In the data rows, zero lies at 4.5, halfway between 4 and 5.
Every row has a hidden score. In each pair, how much higher is the second row's than the first's? 20 means about the same, 40 much higher and 0 much lower. The score is a weighted sum of the row's numbers plus the product of two more (or one squared), each taken from its middle value.
[4 4 5 3 4 4 4 5 6 3 4 4 3 4 6 3]
[3 4 4 4 5 4 5 4 6 4 4 4 3 4 4 5] -> 25
[4 3 4 4 5 4 4 4 6 3 4 4 3 4 4 4]
[4 3 3 7 4 4 4 5 3 9 4 4 6 3 4 4] -> 22
[4 4 4 7 4 4 4 4 3 5 4 5 6 6 5 4]
[7 4 6 2 4 6 4 7 3 4 4 4 4 5 6 3] -> 11
[8 9 6 3 4 6 4 4 3 4 4 3 5 3 4 5]
[8 9 7 3 4 7 4 6 3 3 4 4 3 4 4 3] -> 31
[4 4 3 7 6 4 5 4 5 5 4 6 3 4 4 5]
[8 4 6 3 3 6 5 9 3 4 7 4 6 9 7 3] -> 9
[3 3 4 7 4 4 4 4 3 6 4 4 6 5 4 4]
[5 4 4 6 4 5 4 4 3 5 4 4 8 3 4 4] -> 25
[5 4 4 7 4 4 5 6 3 7 6 4 8 9 7 3]
[4 4 5 3 4 4 5 5 6 4 6 4 3 6 7 3] -> 15
[4 4 4 4 4 4 4 4 5 4 4 4 3 3 4 4]
[4 4 3 8 6 4 5 4 4 7 4 8 4 6 6 6] -> 7
[3 6 4 3 4 4 4 4 9 4 4 4 3 4 4 4]
[4 4 5 3 6 4 4 4 8 3 4 6 3 4 5 4] -> 26
[6 9 6 3 5 5 4 4 5 3 4 4 3 3 4 6]
[5 4 5 6 3 4 5 9 3 7 5 4 6 9 6 3] -> 1
[4 4 4 7 3 4 6 4 3 4 7 5 6 9 8 3]
[4 4 4 6 4 4 4 4 3 6 4 3 8 4 4 6] -> 21
[4 4 3 7 5 4 5 3 7 9 4 5 3 3 4 7]
[4 4 5 3 4 4 4 4 4 4 4 4 3 4 4 4] -> 19
[5 4 5 6 3 4 5 5 3 5 6 4 7 9 7 3]
[3 3 4 6 4 4 5 4 3 5 4 4 6 3 4 4] -> 23
[9 9 7 3 3 6 4 7 3 4 4 4 6 4 4 3]
[4 5 4 4 4 4 4 4 4 3 4 3 3 4 4 5] -> 6
[4 6 5 3 7 4 4 4 6 4 4 6 3 4 4 7]
[5 5 5 4 5 4 4 4 3 4 4 4 6 4 4 6] -> 24
[4 6 4 3 4 4 4 4 7 4 4 4 3 3 4 5]
[5 4 5 5 4 4 4 4 3 4 4 4 7 4 4 6] -> 26
[4 3 5 3 3 4 4 5 4 3 5 4 3 6 6 3]
[4 4 3 7 6 4 4 3 6 7 4 7 3 4 4 7] -> 23
[4 6 5 3 5 4 4 4 3 4 4 4 4 3 4 5]
[4 4 4 7 4 4 6 3 3 4 7 5 6 9 8 3] -> 27
[5 4 4 6 4 4 4 4 3 4 4 4 7 6 4 4]
[4 6 4 3 4 4 4 4 7 3 4 4 3 3 4 5] -> 10
[6 5 5 3 4 5 4 5 4 4 4 4 3 3 4 4]
[5 4 4 5 4 4 4 4 3 4 4 4 8 3 4 6] -> 23
[4 4 3 7 4 4 4 4 3 9 4 4 6 4 4 5]
[6 4 5 5 4 4 5 9 3 6 7 3 6 9 8 3] -> 13
[4 4 4 5 3 4 4 4 3 5 4 4 5 4 4 5]
[6 5 6 3 3 5 4 5 3 3 4 4 4 4 4 3] -> 26
[4 3 4 5 4 4 5 4 3 4 4 4 5 3 4 4]
[3 4 4 5 3 4 4 6 3 7 4 3 6 3 4 3] -> 14
[4 7 4 3 5 4 4 4 6 3 4 4 3 4 4 6]
[5 4 5 7 4 4 4 4 3 5 4 4 8 7 5 3] -> 31
[4 3 4 3 7 4 4 4 7 4 5 8 3 3 6 5]
[6 4 4 7 3 4 4 4 3 6 4 4 9 7 5 3] -> 26
[4 4 4 4 9 4 4 4 5 4 4 9 3 4 6 8]
[4 4 4 6 4 4 4 6 3 6 4 3 7 3 3 3] -> 29
[4 3 3 8 6 4 4 4 6 9 4 6 3 4 4 6]
[4 3 3 8 6 4 4 4 5 9 4 6 3 4 4 6] -> 19
[5 4 5 4 4 4 4 4 3 4 4 4 5 4 4 4]
[4 9 5 3 5 4 5 4 7 3 4 3 3 3 4 6] -> 20
[5 4 5 6 3 4 5 5 3 5 4 3 7 7 5 3]
[5 4 4 6 4 4 4 4 3 5 4 4 8 4 4 5] -> 25
[4 4 4 5 5 4 5 4 6 4 4 6 3 3 4 5]
[4 3 4 6 4 4 4 4 3 6 5 3 8 3 4 5] -> 33
[7 9 6 2 5 5 4 4 3 3 4 3 5 3 4 6]
[4 3 4 4 4 4 4 4 5 4 4 4 3 4 4 4] -> 16
[3 4 3 8 5 4 4 4 5 9 4 5 4 4 4 5]
[3 5 4 4 3 4 4 5 6 5 4 3 3 4 4 5] -> 8
[4 7 4 3 4 4 4 4 7 4 4 3 3 3 3 5]
[4 3 3 5 4 4 4 4 6 6 4 3 3 4 4 5] -> 27
[4 3 4 3 5 4 4 4 7 3 5 6 3 4 6 4]
[4 4 4 3 5 4 5 4 7 4 4 3 3 4 4 4] -> 32
[4 4 4 7 3 4 4 9 4 9 4 4 6 9 5 3]
[4 4 4 3 5 4 4 4 8 3 4 4 3 4 4 4] -> 34
[5 4 5 5 4 4 4 6 3 4 5 4 6 7 6 3]
[5 4 4 6 4 4 5 3 3 6 4 3 9 4 4 5] -> 35
[5 3 4 6 3 4 4 4 3 5 4 4 9 3 4 4]
[5 5 5 4 4 4 5 6 3 4 5 3 6 3 4 4] -> 17
[4 4 5 4 4 4 4 4 4 3 4 4 3 3 3 4]
[4 5 4 3 4 4 5 4 5 4 4 3 3 4 3 5] -> 19
[4 3 5 3 8 4 5 4 6 4 5 9 3 4 6 6]
[9 7 7 3 4 8 4 9 3 4 4 4 5 5 5 3] -> 24
[6 6 6 3 4 5 4 5 3 3 4 4 4 4 4 4]
[4 5 4 4 4 4 5 4 3 4 4 3 4 3 4 5] -> 16
[4 5 4 3 5 4 4 4 9 4 4 4 3 3 4 4]
[4 3 4 5 5 4 4 4 6 3 4 5 3 4 4 4] -> 23
[4 4 4 8 4 4 5 4 3 6 4 5 9 7 5 4]
[9 3 6 3 3 6 5 9 3 3 6 4 6 9 7 3] -> 7
[4 4 3 6 6 4 5 4 7 6 4 6 3 4 3 6]
[4 3 4 5 4 4 4 4 4 4 4 5 3 5 6 4] -> 8
[4 4 3 6 5 4 4 4 6 7 4 5 3 4 4 6]
[4 4 4 6 4 4 5 9 3 9 6 3 6 9 6 3] -> 19
[4 5 4 3 7 4 4 3 6 3 4 6 3 4 4 6]
[4 4 3 7 6 4 5 4 5 6 6 8 3 6 7 5] -> 18
[6 3 6 3 4 5 4 7 4 4 4 4 3 5 5 3]
[9 9 6 3 4 6 5 5 3 3 4 4 6 3 3 5] -> 33
[4 3 4 4 6 5 4 4 6 4 4 7 3 4 5 6]
[9 7 8 3 3 9 4 9 3 4 5 4 6 7 6 3] -> 23
[4 4 3 8 5 4 5 4 4 8 4 6 4 4 3 5]
[6 4 6 3 4 5 4 7 3 4 5 3 4 6 6 3] -> 16
[6 4 5 8 4 4 5 4 3 6 6 4 9 9 7 3]
[4 4 5 3 8 4 4 4 5 3 4 9 3 3 4 8] -> 4
[5 3 4 6 4 4 4 4 3 5 4 3 8 4 4 4]
[4 3 4 6 6 4 5 3 5 4 6 7 3 6 7 5] -> 12
[5 4 4 6 4 4 5 7 3 6 6 4 7 9 7 3]
[4 4 4 3 4 4 4 4 7 3 4 4 3 4 4 4] -> 17
[5 7 5 3 5 4 5 4 3 4 4 4 5 4 4 6]
[4 4 4 4 4 4 5 4 6 3 4 4 3 4 4 4] -> 17
[5 4 5 3 3 4 5 6 5 4 7 3 3 7 8 3]
[4 7 4 3 4 4 5 4 7 4 4 3 3 4 4 5] -> 20
[4 4 4 4 8 4 5 4 6 4 7 9 3 4 8 7]
[4 4 3 6 5 4 4 4 7 8 4 4 3 3 4 7] -> 15
[4 4 3 8 4 4 4 4 3 8 4 4 5 3 4 5]
[6 6 5 4 4 4 4 7 3 3 4 4 6 3 4 3] -> 20
[6 8 6 3 5 5 4 4 4 4 4 4 3 3 4 5]
[4 5 5 3 5 4 4 4 7 4 4 4 3 4 4 4] -> 11
[4 6 6 3 4 5 4 5 5 3 4 3 3 3 4 3]
[4 4 4 7 4 4 4 4 3 5 4 5 5 6 5 4] -> 16
[5 3 4 7 4 4 5 4 3 6 5 4 9 8 6 3]
[4 3 4 4 8 4 4 4 5 4 4 9 3 4 4 8] -> 3
[4 4 5 4 4 4 5 5 4 3 6 4 4 6 7 3]
[4 4 5 4 4 4 4 4 5 4 5 4 3 5 6 3] -> 18
[6 4 5 4 4 4 4 5 3 4 4 3 6 4 4 4]
[5 4 5 5 4 4 5 4 3 4 4 4 6 4 4 4] -> 21
[3 5 4 3 4 4 4 4 7 3 4 3 3 4 4 5]
[4 4 4 4 8 4 4 4 6 3 5 9 3 3 6 7] -> 24
[6 3 5 4 3 5 4 6 3 4 4 4 5 4 4 3]
[3 4 4 5 5 4 5 3 5 3 6 6 3 6 7 3] -> 32
[3 4 3 8 4 4 4 4 3 7 4 6 6 6 5 4]
[5 4 5 7 4 4 4 4 3 6 4 4 9 6 4 3] -> 27
[4 3 4 7 4 4 5 4 3 5 4 5 6 7 6 4]
[5 3 5 6 4 4 5 4 3 4 4 4 8 4 4 6] -> 27
[5 4 5 6 4 4 6 6 3 4 7 3 6 9 7 3]
[5 4 5 6 3 4 5 4 3 5 4 3 8 3 4 5] -> 17
[8 7 6 3 4 6 4 6 3 4 4 3 4 4 4 4]
[4 9 6 3 7 5 5 3 5 3 4 7 3 4 4 7] -> 27
[4 8 4 3 4 4 4 5 9 4 4 3 3 3 4 5]
[3 7 4 3 6 4 4 3 6 3 4 5 3 3 4 6] -> 31
[4 4 4 6 4 4 4 4 3 6 4 4 9 4 4 5]
[3 4 4 5 6 4 5 4 5 4 5 7 3 5 6 5] -> 15
[4 3 4 7 4 4 4 4 3 5 4 5 6 5 4 4]
[9 8 8 3 3 9 4 9 3 3 5 4 7 7 6 3] -> 18
[7 5 6 3 4 6 5 7 4 4 4 4 3 5 6 3]
[4 3 4 4 4 4 4 4 3 3 4 4 5 4 4 5] -> 26
[4 4 5 3 5 5 5 4 8 3 4 4 3 3 5 3]
[4 4 5 3 9 4 4 4 5 4 4 9 3 4 4 8] -> 17
[5 4 4 6 4 4 4 4 3 5 4 3 9 3 4 6]
[3 3 4 3 8 5 4 4 5 3 4 9 3 4 4 7] -> 11
[3 4 4 3 7 4 4 3 6 4 4 7 3 4 4 6]
[4 4 4 7 4 4 4 4 3 5 4 5 6 7 6 4] -> 12
[4 9 5 3 5 4 4 4 9 4 4 3 3 3 4 5]
[4 4 4 3 6 5 5 4 6 3 4 6 3 4 3 6] -> 21
[4 6 4 3 5 4 5 4 9 4 4 4 3 3 4 4]
[4 4 4 5 3 4 4 5 3 5 4 4 6 3 4 4] -> 23
[4 4 3 6 6 5 4 4 6 4 4 8 3 4 5 6]
[4 4 4 3 6 4 4 4 6 3 4 6 3 4 4 7] -> 18
[4 4 5 3 9 4 4 4 4 4 5 9 3 4 6 8]
[4 6 4 3 4 4 4 4 6 3 4 4 3 4 4 5] -> 16
[5 4 4 8 4 4 5 6 3 7 7 3 9 9 7 3]
[4 4 4 4 8 4 5 4 6 4 4 9 3 4 4 8] -> 3
[3 4 3 6 6 4 5 4 5 4 6 8 3 6 7 5]
[9 7 7 3 3 7 4 8 3 4 4 4 6 3 4 3] -> 19
[4 5 5 3 4 4 5 4 4 4 4 3 3 4 4 5]
[4 3 4 4 7 4 5 4 6 4 5 8 3 4 6 6] -> 20
[4 4 4 7 4 4 4 4 3 6 4 5 7 6 4 4]
[5 7 6 3 9 5 4 4 4 4 4 9 3 3 4 8] -> 24
[5 4 5 6 4 4 5 7 3 5 6 4 6 9 7 3]
[5 5 4 5 4 4 4 4 3 3 4 3 7 4 4 6] -> 22
[4 4 4 7 4 4 5 4 3 5 4 5 7 7 5 3]
[4 3 4 5 4 4 4 4 4 4 4 5 3 5 5 3] -> 14
[5 3 4 7 3 4 4 4 3 5 4 4 9 8 5 3]
[4 4 4 6 5 4 5 4 5 4 6 7 3 7 7 4] -> 19
[4 9 6 3 6 5 4 4 6 4 4 4 3 4 4 6]
[4 4 3 5 4 4 4 4 6 7 4 4 3 4 4 5] -> 12
[4 4 3 6 5 4 4 4 4 5 4 5 4 4 4 4]
[9 9 8 3 4 8 4 6 3 3 4 4 4 4 3 3] -> 30
[5 4 4 7 4 4 4 4 3 6 4 3 9 3 4 4]
[3 4 4 5 3 4 5 4 4 4 4 4 4 3 4 5] -> 6
[5 4 4 6 4 4 4 4 3 5 4 3 9 3 4 4]
[4 3 5 4 4 4 5 4 5 4 7 5 3 6 8 3] -> 15
[4 4 3 8 6 4 5 4 7 9 5 6 3 3 4 7]
[4 3 4 5 5 4 4 4 5 4 4 5 3 4 4 4] -> 19
[4 3 5 5 4 4 4 4 3 3 4 4 5 5 4 3]
[4 3 4 5 4 4 4 4 3 4 4 5 4 5 5 3] -> 15
[4 3 4 7 6 4 6 4 4 4 7 8 3 7 8 5]
[3 4 3 6 4 5 5 4 4 7 4 3 4 4 4 5] -> 18
[4 6 4 3 5 4 4 4 7 3 4 3 3 4 4 5]
[4 3 3 6 4 4 4 4 6 7 4 4 3 4 4 6] -> 15
[4 3 4 4 4 4 5 4 6 4 4 4 3 3 4 5]
[4 4 3 8 9 4 4 4 7 6 4 9 3 4 4 8] -> 25
[9 8 8 3 3 8 4 9 3 3 4 4 6 6 5 3]
[4 4 3 5 4 4 5 4 5 5 4 4 3 4 4 4] -> 17
[4 4 4 3 6 4 4 4 6 3 4 6 3 3 4 5]
[4 4 4 7 3 4 5 4 3 5 4 4 8 5 4 4] -> 23
[4 3 3 5 8 4 4 4 6 4 4 9 3 3 5 7]
[5 4 6 3 3 5 4 6 4 3 4 4 3 5 6 3] -> 19
[3 4 4 4 4 5 4 4 6 6 4 4 3 4 4 5]
[4 4 4 3 6 4 4 4 8 3 4 6 3 3 5 4] -> 15
[4 9 5 3 6 4 4 4 5 4 4 5 3 4 4 7]
[5 3 5 6 4 4 4 5 3 4 4 4 7 5 4 3] -> 22
[5 4 5 4 4 4 4 5 3 4 4 3 6 4 4 3]
[4 3 4 6 3 4 4 4 3 6 4 4 9 3 4 4] -> 17
[5 3 5 3 4 5 5 6 5 3 7 4 3 7 7 3]
[4 7 4 3 5 4 4 4 6 4 4 3 3 3 4 5] -> 22
[4 3 4 7 3 4 4 7 3 8 4 3 7 8 5 3]
[4 3 4 3 5 4 4 4 8 3 5 5 3 4 6 3] -> 22
[4 4 3 8 6 4 4 4 8 9 4 5 3 4 4 7]
[4 4 5 4 4 4 5 5 4 3 6 4 3 7 7 3] -> 19
[5 5 5 4 4 4 4 6 3 4 4 4 6 4 3 4]
[9 7 7 3 3 7 4 8 3 4 4 3 4 4 4 3] -> 30
[4 4 4 3 6 4 5 4 7 4 4 6 3 4 4 4]
[4 3 4 8 3 4 4 9 3 9 4 3 7 9 5 3] -> 14
[4 7 5 3 5 4 4 3 8 3 4 4 3 4 4 5]
[8 7 6 3 3 6 4 6 3 3 4 4 3 4 4 3] -> 26
[4 7 5 3 7 5 4 4 5 4 4 7 3 4 4 8]
[5 3 4 6 4 4 5 4 3 5 4 4 8 4 3 5] -> 27
[5 4 4 7 4 4 4 4 3 6 4 4 9 3 4 4]
[6 4 6 3 3 5 4 6 3 4 4 3 4 4 4 3] -> 11
[6 9 6 3 5 5 4 4 4 4 4 4 3 4 3 5]
[5 6 6 3 4 5 4 5 6 4 4 3 3 4 4 3] -> 12
[3 4 4 3 5 4 4 4 7 3 4 4 3 3 4 5]
[4 4 4 7 4 5 4 6 3 7 4 4 8 6 4 3] -> 26
[4 4 5 4 4 4 4 4 3 4 4 3 5 3 4 5]
[5 5 5 4 4 4 4 4 3 4 4 4 6 4 3 6] -> 16
[8 7 6 3 4 6 4 6 3 3 4 4 5 4 4 3]
[4 3 3 8 5 4 4 4 6 9 4 4 3 3 4 6] -> 17
[4 3 3 7 3 4 4 6 3 9 4 3 6 3 4 3]
[8 4 6 3 3 6 4 9 3 4 4 4 6 5 4 3] -> 6
[4 3 4 3 5 4 4 4 8 4 4 4 3 4 4 4]
[5 4 4 6 4 4 4 4 3 4 4 4 8 4 4 6] -> 19
[4 4 4 4 5 4 5 4 6 3 5 5 3 5 6 3]
[4 5 4 3 3 4 5 4 6 3 4 3 3 4 4 5] -> 11
[5 4 5 5 4 4 4 7 3 4 5 4 6 8 6 3]
[4 6 4 3 4 4 4 4 7 3 4 3 3 4 4 5] -> 20
[4 3 3 5 8 4 5 4 6 3 6 9 3 4 7 7]
[5 4 5 6 3 4 4 4 3 5 4 4 8 5 4 3] -> 21
[4 4 3 6 9 4 5 4 6 4 6 9 3 4 7 8]
[6 8 6 3 5 5 4 4 3 4 4 4 5 4 4 6] -> 21
[4 4 5 3 4 4 4 5 7 4 4 4 3 4 5 3]
[4 4 3 6 5 4 5 4 4 4 6 6 3 7 7 4] -> 24
[5 8 5 3 5 5 4 4 5 3 4 4 3 3 4 6]
[4 5 4 3 5 4 5 4 7 4 4 4 3 4 4 5] -> 17
[4 9 6 3 5 4 4 4 6 4 4 4 3 4 4 5]
[4 5 3 4 4 4 4 4 7 4 4 3 3 3 4 5] -> 13
[3 4 4 6 4 4 4 4 3 6 4 4 5 4 4 4]
[5 3 5 5 3 4 5 6 3 4 6 3 5 7 7 3] -> 15
[4 4 4 4 5 4 5 3 6 4 7 6 3 6 8 3]
[5 3 5 5 4 4 5 4 3 4 4 4 6 4 4 4] -> 17
[4 4 3 5 3 4 5 4 6 6 4 3 3 3 4 5]
[4 4 4 7 4 4 6 9 3 9 8 3 6 9 8 3] -> 25
[5 9 6 3 5 5 4 4 5 3 4 4 3 3 4 6]
[4 4 4 6 3 4 5 4 3 5 4 4 7 4 4 5] -> 11
[5 4 5 4 4 4 4 6 3 4 5 4 5 7 6 3]
[5 6 5 4 5 4 5 4 3 3 4 4 6 3 4 6] -> 27
